which system made each run
zab, trace 1 (11 x 18)
-95  -227  -119  210  -222  170  -127  70  208  -23  -90  -28  99  -154  -236  60  69  167
-129  165  -147  -219  -7  -16  72  312  125  97  15  144  196  51  205  74  -52  27
19  -266  165  45  -31  -66  171  162  -164  -164  80  253  -144  -49  -11  -164  -203  67
-43  48  -157  43  213  -196  13  -244  162  -170  111  30  80  31  -105  -71  94  308
-153  -100  -85  138  -254  -98  -218  -155  -49  86  -40  172  103  -193  134  258  28  -12
13  -185  -62  -75  -67  254  35  327  256  19  -189  -15  118  -59  -66  9  -21  161
-120  109  45  -146  132  -169  252  297  -134  -13  195  158  44  -7  189  -48  5  19
31  -224  33  206  -37  -183  -40  -180  -48  -240  192  125  -29  -73  -202  -224  -152  92
-135  121  -243  56  48  -87  -178  -242  300  13  -60  121  29  69  -10  234  82  224
-126  -224  86  -36  -270  190  -35  174  -155  141  -176  119  145  -120  273  228  -52  79
150  -74  30  -164  131  -37  245  418  127  -70  -43  -1  135  -77  -158  -235  67  140
gedap, trace 2 (11 x 18)
-112  142  49  -18  -210  248  -180  142  307  120  328  -442  82  -45  -178  141  -219  -274
201  359  365  -229  300  38  41  112  -116  218  313  -218  206  134  -5  117  100  141
282  137  -106  -101  275  -87  187  -106  -68  57  -393  -30  97  78  -57  -97  503  268
74  80  -340  -47  -319  -393  -81  -312  -94  -50  -366  155  -18  -69  18  -120  50  -201
107  -244  124  -20  -314  -53  -144  86  109  19  -13  -206  -144  -312  -65  24  -243  -489
-123  50  98  74  172  116  -125  206  156  96  370  -375  351  -85  -23  196  47  -137
219  377  33  -51  422  39  141  -58  -133  40  154  -87  165  277  -75  -227  212  23
239  201  -181  -194  -135  -85  -15  -227  127  73  -496  43  -123  183  -198  -50  143  179
-4  -82  84  -135  -477  -410  -121  -156  -173  92  -111  -11  -74  -293  37  212  -10  -108
54  -312  70  60  72  54  29  306  -25  -7  127  -257  248  -402  71  -71  68  -310
-66  348  -330  108  390  111  -26  72  277  40  193  -100  225  179  20  -70  113  -246
remiz, trace 3 (11 x 18)
100  180  76  -191  -322  -143  -114  16  234  200  -162  55  13  -54  -262  303  139  368
-141  -20  -31  -53  -193  240  320  -146  -229  -4  -59  -24  -205  -328  156  -52  198  313
30  -274  17  -220  -94  -236  150  195  -81  -153  104  192  87  -232  275  -210  -323  -121
-394  127  -218  -46  129  11  49  336  341  -62  17  56  -123  315  23  119  -155  -67
-146  116  256  -42  -82  67  -202  -164  -152  118  171  0  179  295  25  312  -103  416
145  67  6  -113  -291  -45  157  135  96  48  37  -97  150  -351  -333  -98  263  336
-101  57  -317  -116  -113  115  356  -118  -197  -97  -121  307  -132  -80  346  -316  -67  26
-1  -193  135  -287  -21  -136  -110  166  289  1  -81  179  -144  69  224  227  -473  -113
-519  64  35  77  130  60  55  236  79  69  121  -290  -4  93  -39  403  262  231
14  -50  137  94  -263  -66  27  -161  -404  -109  346  124  311  4  -175  -244  -72  420
188  180  -430  -260  -322  21  112  195  405  -5  -229  151  84  -145  -110  -327  -88  -76
beneb, trace 4 (11 x 18)
101  151  -39  -364  -192  -197  160  192  203  131  199  419  79  -448  327  91  -145  18
-360  -90  -111  472  305  350  46  -168  182  -167  194  32  -339  -33  -51  90  159  175
199  133  196  -211  157  50  -142  142  -35  130  -253  243  45  653  69  82  -287  14
-203  132  45  -3  -291  -361  262  212  -304  -26  -47  -272  -156  -74  -361  -10  319  31
-124  -162  -50  -87  -27  213  16  -156  -196  -44  296  -139  561  -129  366  -188  -210  223
90  101  -145  -222  38  -111  230  44  473  -70  53  436  -410  -283  98  -17  -137  85
-242  -113  49  353  206  392  -96  -179  -112  33  -295  -76  -271  329  13  270  244  156
186  28  321  -179  -131  -325  -92  443  -257  140  -38  218  301  325  -164  45  -170  -12
-364  234  -338  59  -171  -72  310  79  -118  -104  329  -306  85  -280  -124  -236  252  -71
-15  -159  87  -260  177  286  0  -396  58  -103  174  45  -43  27  522  -88  -494  181
80  -35  3  -118  40  -155  112  234  444  30  -449  235  -462  -19  -228  274  229  287
med, trace 5 (11 x 18)
-320  112  -244  -65  -272  -97  223  373  -540  44  -350  -128  373  325  -14  -99  286  40
195  9  -100  -111  7  -869  5  -410  39  -309  104  98  -174  -119  -310  -290  -74  -30
169  -45  -168  -308  542  332  47  -235  620  -16  -61  -167  -89  -185  501  63  -126  -16
64  277  474  298  -145  588  -200  -112  -377  437  174  90  -187  95  41  377  125  -2
-304  -539  -50  331  -389  -71  43  583  -185  -176  -77  234  395  -105  -334  -66  66  352
-79  367  -603  -385  -199  -533  139  -83  -58  -144  -248  -3  106  226  110  -410  -153  -396
223  -6  440  -222  591  -285  -29  -353  378  -168  344  -283  -614  -47  -19  122  -239  -126
91  -41  158  167  377  781  -169  32  105  374  -247  -102  325  21  274  464  452  391
-151  87  -100  544  -824  139  19  -103  -697  36  169  421  146  -124  -355  -247  148  179
-119  -470  -302  -454  -241  -523  203  468  319  -449  -124  161  56  -39  37  -443  -691  -178
100  603  17  -458  512  -251  -5  -118  263  266  -162  -495  -482  248  328  369  132  -710
remiz, trace 6 (11 x 18)
30  -65  72  -37  125  277  260  426  -261  69  -57  -166  138  18  97  -162  120  -117
47  -4  17  -185  250  -392  99  -54  -168  -208  -68  25  72  369  -16  -239  -155  46
-44  24  -265  25  37  -160  -279  -327  493  -69  -63  -85  -13  48  -131  175  -32  113
-104  157  93  272  -259  221  -112  -187  -121  240  178  65  -85  -288  57  313  180  2
295  -207  273  9  -95  263  217  316  -242  34  72  34  57  -213  -67  -297  -20  -39
-15  -1  -269  -227  227  -190  226  183  -71  -161  -302  -34  91  279  150  -298  -21  -196
-158  23  3  -85  180  -320  -271  -404  225  -100  6  18  -221  315  27  262  -227  77
-91  12  60  248  -147  188  -253  -108  228  168  229  -183  150  -366  -175  378  250  156
112  94  47  215  -255  243  283  155  -531  84  141  180  87  -230  -41  -370  213  -57
352  -144  -78  -352  94  7  151  191  69  -139  -358  130  -18  233  112  -412  -383  -201
-274  134  -101  -218  332  -309  -130  -152  280  -13  -232  -199  -213  303  245  448  42  -75
gedap, trace 7 (11 x 18)
-54  266  -314  -6  -73  -263  173  -61  -53  -144  292  -61  -212  -243  96  -395  -149  -751
381  4  95  -170  5  480  -340  -51  643  162  21  -360  41  -28  -119  68  -308  -143
-9  374  396  124  101  -290  -236  -36  -190  312  320  -51  203  144  -209  539  406  205
293  -113  15  -88  55  -8  385  -21  -628  -90  -351  -253  230  5  -97  -529  383  75
-111  227  -679  -290  -219  -275  41  251  513  -17  -449  155  18  -2  41  -42  -16  -267
148  112  281  -143  -63  -160  -224  -575  19  110  337  -242  -437  -307  224  205  -300  -511
376  -421  382  255  204  137  -372  238  161  106  64  -299  588  -152  -404  116  176  195
-313  674  -392  283  69  -144  316  165  -407  60  191  7  206  242  -196  -195  591  -47
412  153  -158  -662  -196  210  234  -191  -13  6  -546  -221  -249  264  229  -492  -403  -211
-22  -100  195  -228  -149  -513  -434  21  694  203  -166  -1  -200  -312  -47  845  11  56
96  -239  326  440  235  -209  -38  -377  -721  -84  606  -302  408  -549  36  -156  399  -141
Sive, trace 8 (11 x 18)
38  -232  -158  239  201  83  -64  179  257  96  -261  75  3  -402  187  239  343  -290
-129  13  -57  288  380  132  -194  -320  93  -115  418  -347  8  59  52  -64  -110  -342
347  303  -149  -120  -117  281  -244  -144  376  207  -60  -165  344  145  -242  -41  -39  148
182  298  133  -109  -66  -3  183  42  -389  229  -271  -331  -180  17  -142  -35  416  -280
391  -406  159  147  23  154  42  96  -165  -37  103  109  235  -467  73  -334  -23  -220
-83  -4  -386  263  195  49  -200  -270  439  39  -168  120  -129  -269  145  257  291  -182
-88  273  60  62  83  298  -196  -289  -126  59  333  -359  54  346  72  -85  -315  -343
444  103  119  -120  -243  261  -160  307  260  300  -263  -121  310  13  -414  52  171  187
30  35  16  89  196  -221  335  45  -386  -44  -90  -358  -186  -310  -37  -132  564  -315
393  -277  -108  141  140  78  -183  -267  170  -142  235  304  276  -366  198  -370  -324  -229
-84  295  -259  110  65  354  -283  -329  387  250  -357  -5  -309  147  157  438  203  -66
zab, trace 9 (11 x 18)
-168  -98  410  -338  -70  16  277  -165  -441  -46  -61  -448  -472  -13  238  85  -95  41
591  260  228  -175  -11  -63  -58  -344  -3  130  190  -348  204  -186  -372  -211  178  135
32  537  -311  436  -131  263  -104  -179  -102  256  -3  198  -141  62  -93  25  325  -425
11  -330  -37  62  173  500  -197  39  18  18  -296  -177  63  302  325  -81  -383  -461
94  25  438  -372  366  -304  214  250  -42  25  -219  -371  -372  239  -66  176  111  -77
-44  253  79  -46  -335  -125  165  -452  -556  -57  320  -449  -34  -134  -176  -286  90  29
554  315  -232  105  -127  194  -383  -396  397  193  -82  158  4  -52  -195  -132  -82  -280
-245  77  3  167  299  598  36  104  -77  218  -263  46  -338  294  417  350  171  -204
176  -410  472  -240  259  -136  22  214  -449  -45  -106  -578  309  126  68  -139  -83  -201
128  478  -147  -114  -169  -562  216  -115  34  -77  45  -279  -354  -25  -594  -243  271  -168
-87  331  -318  99  -352  527  -170  -725  20  71  270  77  -149  -52  341  -109  -385  -186
beneb, trace 10 (11 x 18)
73  -73  210  56  163  40  -355  -82  32  5  41  -381  217  424  -230  77  -186  -107
332  325  -66  -263  -139  -413  48  -131  26  47  11  -129  111  -119  -263  -160  146  -11
104  -239  -117  168  -12  218  38  -439  -183  -141  -3  -133  46  -313  81  -303  75  33
301  -215  -50  -143  44  69  -120  135  312  42  -305  277  -30  -128  197  21  -217  -252
-175  13  0  338  48  -78  -193  -10  34  94  -66  -138  -206  -72  -118  355  319  -294
162  -1  160  91  66  -75  -315  -114  -39  2  256  -98  430  269  -167  -88  -218  -92
203  321  -253  -196  -145  -167  163  -136  203  -27  18  -131  -146  -157  -232  -309  44  -153
110  -311  124  16  63  292  -59  -438  -187  -24  -181  -266  -90  -145  262  -41  -15  -1
315  -232  53  -76  50  -247  -163  300  288  65  -280  267  153  -174  -52  131  18  -79
-196  210  -250  490  -5  1  -161  -165  -119  64  156  -18  68  -97  -81  76  323  -310
203  -73  125  -57  -23  97  -177  -117  59  -70  220  -38  54  281  -62  -244  -585  -223
med, trace 11 (11 x 18)
126  243  109  180  -226  48  59  -5  -331  125  200  214  167  -16  -314  -100  243  374
124  -274  -253  -81  -56  -129  243  233  52  -254  -158  340  20  -167  21  -439  -172  -21
109  108  13  -204  130  -101  -54  -136  -42  74  -196  -178  -312  85  320  42  -171  -600
-67  -206  365  252  262  27  -293  -112  89  76  202  -362  38  -78  -118  425  152  85
-99  176  -338  196  -241  309  -56  -4  -37  75  3  83  575  74  -141  -107  227  401
119  126  -69  -158  -346  -150  309  50  -118  -195  145  283  -284  26  -236  -525  -381  -51
191  -250  226  -415  415  -176  115  337  206  -26  -328  -153  -242  8  283  110  -113  -334
-9  190  107  347  244  -9  -288  -359  -246  262  -20  -273  86  -102  105  427  566  -177
-125  -260  -179  420  -231  203  -217  -274  47  -191  349  192  462  -101  -277  -226  -136  502
33  251  -354  -439  -474  264  239  326  245  0  -219  153  -125  216  -12  -381  -488  -125
116  36  647  -337  258  -376  281  363  -263  67  46  -313  -538  -11  17  219  65  -392
Sive, trace 12 (11 x 18)
339  266  49  -574  -311  -245  131  180  -12  217  0  527  249  -157  279  -18  -201  219
-146  -58  255  240  258  -48  183  220  -283  35  -218  494  -605  178  152  307  211  -25
-401  -559  -63  295  131  171  -64  62  -152  -333  158  -31  394  219  99  -190  -283  275
-284  100  -390  -132  -358  -450  -155  -112  524  -132  -141  -104  -88  73  -393  140  -69  200
-47  377  225  -550  -97  -16  442  27  -246  13  262  -163  -368  78  257  -167  -304  -3
349  -239  419  -107  119  -128  -48  255  -78  151  -127  567  193  -46  99  232  11  400
-562  -131  -218  558  140  -71  168  -124  -268  -242  -35  163  -299  90  -68  58  376  172
-221  -134  -344  -126  -337  -113  -146  -31  75  -271  162  3  380  232  48  -359  -668  -96
34  161  130  -501  -226  -63  100  203  478  163  -332  -8  -574  50  -117  390  -105  151
-146  -88  581  -121  320  -71  302  84  -647  -35  367  -134  42  -9  288  96  99  277
67  -169  -262  424  -93  -322  -195  -21  161  -161  60  692  380  -88  -341  -109  113  408

runs to name
trace 13 (2 x 18)
-80  27  -244  -80  -12  4  28  -174  -95  36  -207  151  28  -42  426  4  -24  -159
-160  -43  141  146  -108  -55  -182  -174  74  -31  187  12  -273  -14  -60  231  -190  -86
 -> med
trace 14 (2 x 18)
121  59  -211  117  21  -195  -24  -133  229  -156  61  220  -97  -47  -199  -210  -89  -121
21  -73  63  -155  236  271  82  -45  91  -45  -69  -253  -181  121  212  -84  -210  -109
 -> med
trace 15 (2 x 18)
122  175  -7  -279  252  -112  141  -362  -35  -36  -334  -208  -341  184  63  -13  192  92
24  -305  79  94  208  -260  -180  -424  113  -119  154  -46  -12  -408  167  167  41  57
 -> remiz
trace 16 (2 x 18)
343  139  -56  30  -58  -465  -126  -517  242  -84  -7  178  19  -179  -484  -33  270  512
-333  162  -500  338  -365  409  -132  -223  -25  219  -100  299  214  -326  358  232  278  9
 -> zab
trace 17 (2 x 18)
294  311  144  -177  -22  -72  288  332  -266  217  -84  179  40  -95  -98  -54  337  45
-57  34  -353  -188  -2  52  70  -192  -37  67  -470  -175  42  -96  381  28  229  -169
 -> gedap
trace 18 (2 x 18)
-105  174  -105  -151  -232  34  262  -371  -37  -162  11  212  -439  95  -67  -201  -158  431
70  -329  196  -161  -401  91  -42  52  10  77  -136  403  -50  -314  217  199  -252  289
 -> gedap
trace 19 (2 x 18)
206  -125  295  163  370  127  -59  -60  -114  -44  -472  -271  -405  595  -406  -20  167  -21
-399  32  -211  -191  -478  -550  -8  -172  -77  -179  -74  -245  211  122  -307  57  32  477
 -> gedap
trace 20 (2 x 18)
-35  154  81  -233  -45  220  13  -115  -48  185  -112  -297  0  45  141  207  132  245
194  -125  266  20  136  -190  86  101  -164  -33  144  248  102  -153  -73  -16  117  252
 -> beneb
trace 21 (2 x 18)
114  -293  -97  207  -179  115  -153  -51  -201  18  -467  -42  181  87  -101  -95  115  -78
-10  120  -270  -326  85  -76  251  171  216  3  -256  -168  -86  -71  197  -66  64  -201
 -> zab
trace 22 (2 x 18)
334  -361  112  -263  22  -413  -73  264  524  -58  -281  196  -184  -342  -80  115  -127  -85
-274  58  -159  481  -32  20  -201  -401  -46  38  453  -178  151  -493  46  189  306  -151
 -> gedap
trace 23 (2 x 18)
-24  -132  -142  299  455  165  93  -243  -318  -138  -146  -77  4  153  216  -234  177  -186
200  -286  79  99  -315  99  -376  -415  21  -12  -211  -62  7  78  -166  24  -261  91
 -> med
trace 24 (2 x 18)
-362  -153  -54  144  -477  -17  -212  221  142  22  119  -210  237  -101  -245  232  -101  102
-46  240  196  -148  156  90  358  282  -344  62  464  -73  32  -95  214  -161  -36  -144
 -> gedap
trace 25 (2 x 18)
-180  -588  31  34  149  -227  4  -28  215  -508  107  -376  -27  104  -349  -259  -314  192
-48  238  -240  -435  -233  -270  58  -530  325  -80  18  -77  -59  -243  100  92  3  505
 -> Sive
trace 26 (2 x 18)
27  -52  -380  63  -52  -124  -76  290  670  -289  140  -24  58  76  -507  -417  -339  -234
219  358  213  -434  400  246  244  41  -110  84  -55  -607  -187  408  103  -219  -61  -280
 -> med
trace 27 (2 x 18)
-76  -48  -211  -128  -243  -214  -437  -336  409  -121  -53  -431  175  195  -268  31  -338  -43
123  490  176  -453  -331  136  276  -15  -2  231  117  -268  -313  -163  -91  58  53  161
 -> Sive
trace 28 (2 x 18)
-36  238  -215  -7  -246  73  -197  -84  298  91  141  191  80  25  5  60  -237  -99
-4  -143  185  14  73  341  40  172  -17  62  -184  316  -168  214  161  107  -138  155
 -> zab
trace 29 (2 x 18)
143  416  -99  -88  24  223  -13  18  305  119  166  131  145  235  -182  -48  -43  256
135  -3  198  17  39  214  392  250  -239  -37  -38  140  -342  13  -133  -279  52  85
 -> med
trace 30 (2 x 18)
-8  -141  220  -125  -74  175  -248  -74  -89  108  9  117  77  224  276  171  -423  -10
-249  -4  130  179  -140  83  -25  260  43  105  -23  -67  -37  66  -320  337  231  298
 -> Sive
trace 31 (2 x 18)
-252  -214  -355  34  112  3  -129  -196  349  -343  -168  -108  -226  401  28  -193  -475  -288
28  -22  316  -524  -230  170  -98  -172  210  93  -60  -447  -116  126  -19  246  -309  357
 -> Sive
trace 32 (2 x 18)
294  128  17  -301  -215  -324  -4  -269  77  -17  31  108  4  -64  -155  -163  -164  162
87  17  16  -152  233  186  210  161  276  56  62  -4  -203  -318  259  16  29  -166
 -> med
trace 33 (2 x 18)
-622  -143  -43  14  269  -87  -133  347  375  -116  51  -337  -33  313  14  435  -111  -28
-82  538  99  -196  -44  -347  -159  -395  -59  127  276  40  176  330  -80  293  46  495
 -> beneb
trace 34 (2 x 18)
-125  30  4  -41  270  -16  120  -338  32  -73  147  -389  -161  -220  76  86  259  111
395  -33  -83  -2  47  -139  -113  -100  22  -34  -1  267  446  11  -92  -268  -56  94
 -> gedap
